Each row is where one point has got to under a steady rotation. How many steps took it there?
The counts run from 0 to 357.
[ -6  -1   7 -44 -34   0  22   3  12 -20  -8  -7   5  -5  -5 -10  44  31
   0 -16  -4  -9  22  38   5  26  29  16  29  -9 -31   3  26  41  26  17
   7  35 -33 -13   1 -19   5   2]
101
[ -5  13   6 -55 -11  22  35 -13  31  -6 -14 -14   2   9  -8 -11  28  26
   1  17  -8  -7  12  21  -8  19  13   5  41 -19 -34  24  19  59  18  23
  23  -1 -24  -1   2 -12  15  -2]
255
[ -7  -4 -20 -24  -9  47  -8  10   8 -44  17 -16  23  50  14  28  36  -7
 -10  -7 -24  -7  19   3   1  -6  26 -38  19   6 -10  32  17  19  -1  27
 -12  15  -7 -12 -27 -25   9  -5]
58
[  8  12   9 -50 -24  12  22  13  22 -30  -2  -7  16   0   3 -10  32  32
  -5  -2  -8 -28  11  31   1  25  15  17  24 -18 -37   7  28  55  23  26
  12  12 -22  -9  -7 -13   6  -2]
99
[-10  -6 -17 -30 -23   2  30  11  24 -13  11  -7  11  -4  -5 -10  53  22
  -8 -10  -3 -22  27  33  14   6  30  28  14   2 -40  18   8  32  34  29
   0  15 -31 -23 -15 -13  13  10]
92
[-13  11   2 -61  -1  28  10  -5  28 -18  13  14  -1  42  -2  24  12  12
  -4  -3 -17 -26  16  11   1 -18  26 -16  31 -16 -11  26  22  23 -28  13
 -21  20  -9  -2 -33 -22  10 -27]
313
[-10  26 -14 -52 -30   1  14  13  16 -18  -2  11  17  20 -12   4  41  20
 -16 -13  -5 -14   5  16  18  19  23   5  13   1 -37  21   1  54  21  29
 -10  16 -13 -18 -19   3  13 -15]
229
[  5  -3   0 -23 -18  39  27  21  14 -48  -9  -7  28  28  32   5  36  27
   4 -20 -20 -17  13  31  12 -10  13   9  12   1 -22  15  45  16   5  25
 -17  18 -32   9 -16 -34   3   4]
343
[-10  12   6 -36 -22  15  13 -26   3 -15  -8  -9   9 -13  15 -11  51  23
   6  -4 -12  -7  16  33 -29  10  34   7  23  -2 -26  17  36  50  26  24
   8  35 -26 -17  -5  -5   5  -9]
109
[ -7  12   5 -39 -14  25   9 -29  11 -15 -10 -12   9 -15  27 -10  50  13
   7   2 -12 -12  11  28 -27  -1  31  -3  18  -3 -31  24  28  54  31  22
  12  14 -19 -29  -1  -3   7  -5]
113
[ -8   7 -22 -21 -14   4  22   0  17 -11  13  -7  25  11   3  -4  55  20
  -9   2 -10 -22  28  29   7  -8  29  31  11  11 -32  25  14  33  26  36
 -12  24 -27 -17 -24  -9  12   9]
87
[  0  -2  16 -65  -6  38  34   3  26 -24  -6 -14 -10  19  12   2  16  32
  10 -20  -9  -6   8  40  19  -6  13 -25  18  -4   3  21  24   0  11  -1
   5   9 -36  16  -1 -45  15   3]
22
[-17  16   0 -64 -20  29  16 -30  -2 -16 -23 -12  -3  12  -2   5  28  11
  10  -7  19  17  20  13   2   5  21 -45  30  -5 -27  15  11  39  16   1
  12  33 -23 -14  14 -26   4  -8]
128
[ -4  30  -7 -47 -32   6  14   7  15 -22   1   5  23  24 -19   5  33  26
 -16  -5 -10 -12   1  12  14  20  24   9  26  -6 -29  16  19  67  18  25
 -11  20 -15  -7 -17   4  18 -16]
233
[-12  -5  -3 -50   3  31  11  -6  20 -13   0 -10 -12  13  34   8  42  21
   9 -26 -33  -3   7  41 -14 -16  37 -26  -5  15   8  36  16  -9  12  17
  -4  19 -27 -12 -18 -22  10  -9]
34
[-11  -9 -10 -50   3  30  39  19  44 -16  -8  12   4  33  16   3  27  15
  -2 -11 -22 -25  18  29  15 -18  14  20  17 -15 -36  27  11  13 -13  32
 -11   0 -18  -6 -30 -25  -3  -7]
331
[ -6   1 -26 -33 -32  24   9  19  10 -37  11  -4  29  20   7  12  46   2
 -17 -21   5 -10  13  11  31   6  27 -13   0  11 -36  20  -1  35  41  23
 -13  10 -21 -31 -21 -10  21   8]
222
[  2   4  13 -29 -21  40   3 -26  10 -31  -4 -17  23 -14  27  -4  48  12
   8   7  -5 -16  10  20 -21   6  27 -10  28  -4 -30  18  37  54  36  17
  16   9 -22 -21  -1  -4  11  -4]
112
[ -5  -6 -20 -13 -27  15  20   7  11 -29  23 -14  34  22  -3   4  46  20
  -6  -2  -2 -17  30  19  20  -2  24  19  22  13 -23  17  25  29  21  25
 -14  26 -35  -7 -20 -25  16  16]
84
[-15  21  10 -51  -7  40  29 -34  23 -12  -4  -4  15  22  -6  11  13  28
   2  14  -1 -13   7  12  10 -27  14 -13  46 -12 -14  30  33  42  -5   2
  -6   5 -29  11  -6 -18  23 -10]
1
[  1 -17  -9 -26   4  56   9  11  21 -40   0 -11  13  30  44  12  37   2
   3 -11 -31 -16  17  24 -13 -15  19 -12  11  -3 -19  25  25   8   2  32
   2   3 -14 -12 -23 -30  -5   0]
192
[ -5  28   6 -78   2  33  16 -10  31 -17  11  -5   1  29 -13  14   1  29
   1  -1   7 -23   5  16  26 -16   6 -36  20  -7  -9  27  11  29   6  -2
 -10   0 -19   4 -13 -29  26  -7]
152
[ -8   6  -7 -37  -6  25  34  17  15 -26 -14   8  15  32  22   0  33  34
   2 -19 -23 -17  14  33   3  -8  16  24  12  -4 -29  16  35  20  -8  35
 -17  23 -23  10 -21 -26 -10  -8]
340
[ -1  15  11 -53   1  36   8 -17  29 -19  31  -8   5  28  -1  19  13  34
  -2   2 -16 -32   5  23   7 -33  24 -20  24   1  10  33  33  16  -5   1
 -18   6 -27   7 -26 -23  33  -5]
161
[-14 -12 -12 -40 -17  22  42  24  19 -25 -12   5   8  33  12   3  34  21
   2 -27 -14  -6  30  34  22  -3  19  14  18  -9 -29  12  19   3  -4  26
 -10  27 -33   9 -17 -41  -5   0]
337
[-14  14 -12 -53  -3  29  -2  11   8 -26  -6   5  -4  50  13  19  29  12
  -6 -21 -33  -1  10  14 -12   7  31 -30   7  -2  -8  29  15  19 -16  31
 -11  30   0  -8 -29 -22  -5 -28]
51
[-13  11   4 -68  -9  21  24 -12  22 -11  21  -5  -5  28 -19  16  10  31
   2 -12   8  -6  15  22  29 -19  21 -37  26   4   4  23  15  11   3  -7
 -16  21 -33   6 -14 -36  30  -6]
155
[  3   6  12 -45   3  49   4  -2  25 -30   6 -14   2  20  36   7  26  30
   9 -17 -31 -17  -3  36 -18 -18  24 -30   0   9  12  33  34   7   8  12
  -3   4 -22   2 -17 -28  15  -7]
32
[ -7  -7 -27 -41 -15  26  18  33  22 -34  10  -7  24  44 -11  17  30   1
 -19  -2  -1  -9  28   4  30  11  10 -12  21  -8 -37  17   1  26   6  29
  -7  14 -15 -10 -24 -32   9   6]
71
[-12  -9   0 -39 -14  37   8  -3  22 -36  25   2  14  43   2  33  17   2
  -6  -3 -12 -19  23  12  12 -24  28 -21  43 -13  -2  21  27  14 -24   5
 -19  21 -25   2 -28 -31  16 -15]
316
[-15   0   2 -50 -22  18  36 -15  23  -5 -13 -20  -3   7 -16 -10  34  19
   5   3   3  14  26  27   2  17  20  -5  43 -14 -27  22  13  40  22  13
  23  21 -40  -1  12 -25  11   7]
257
[-20  19  -4 -81  -4  19  27 -15  25   0   8   0 -10  19 -18  10  15  23
   1 -13  13  -5  19  19  31 -18  18 -38  19   1  -9  30  -6  14  12  -2
  -5  14 -28  -7 -13 -27  25  -3]
150
[-10  28 -11 -75  12  37  18 -29  28   1   3  -7   1  11   1   7  20  17
   4   9   8 -15   9  13  11 -31  15 -34   6   4 -23  41   0  32  16   9
 -10  -4 -14 -18 -15 -14  25  -5]
144
[  3  -7  -6 -37 -28  39  19  28  19 -47 -10  -8  18   6  35  -1  41  11
  -5 -32 -12  -8  -2  30  18  21  19  -8  -4  -2 -29  15  14  26  36  25
   2   2 -24 -20  -7 -18   4   5]
356
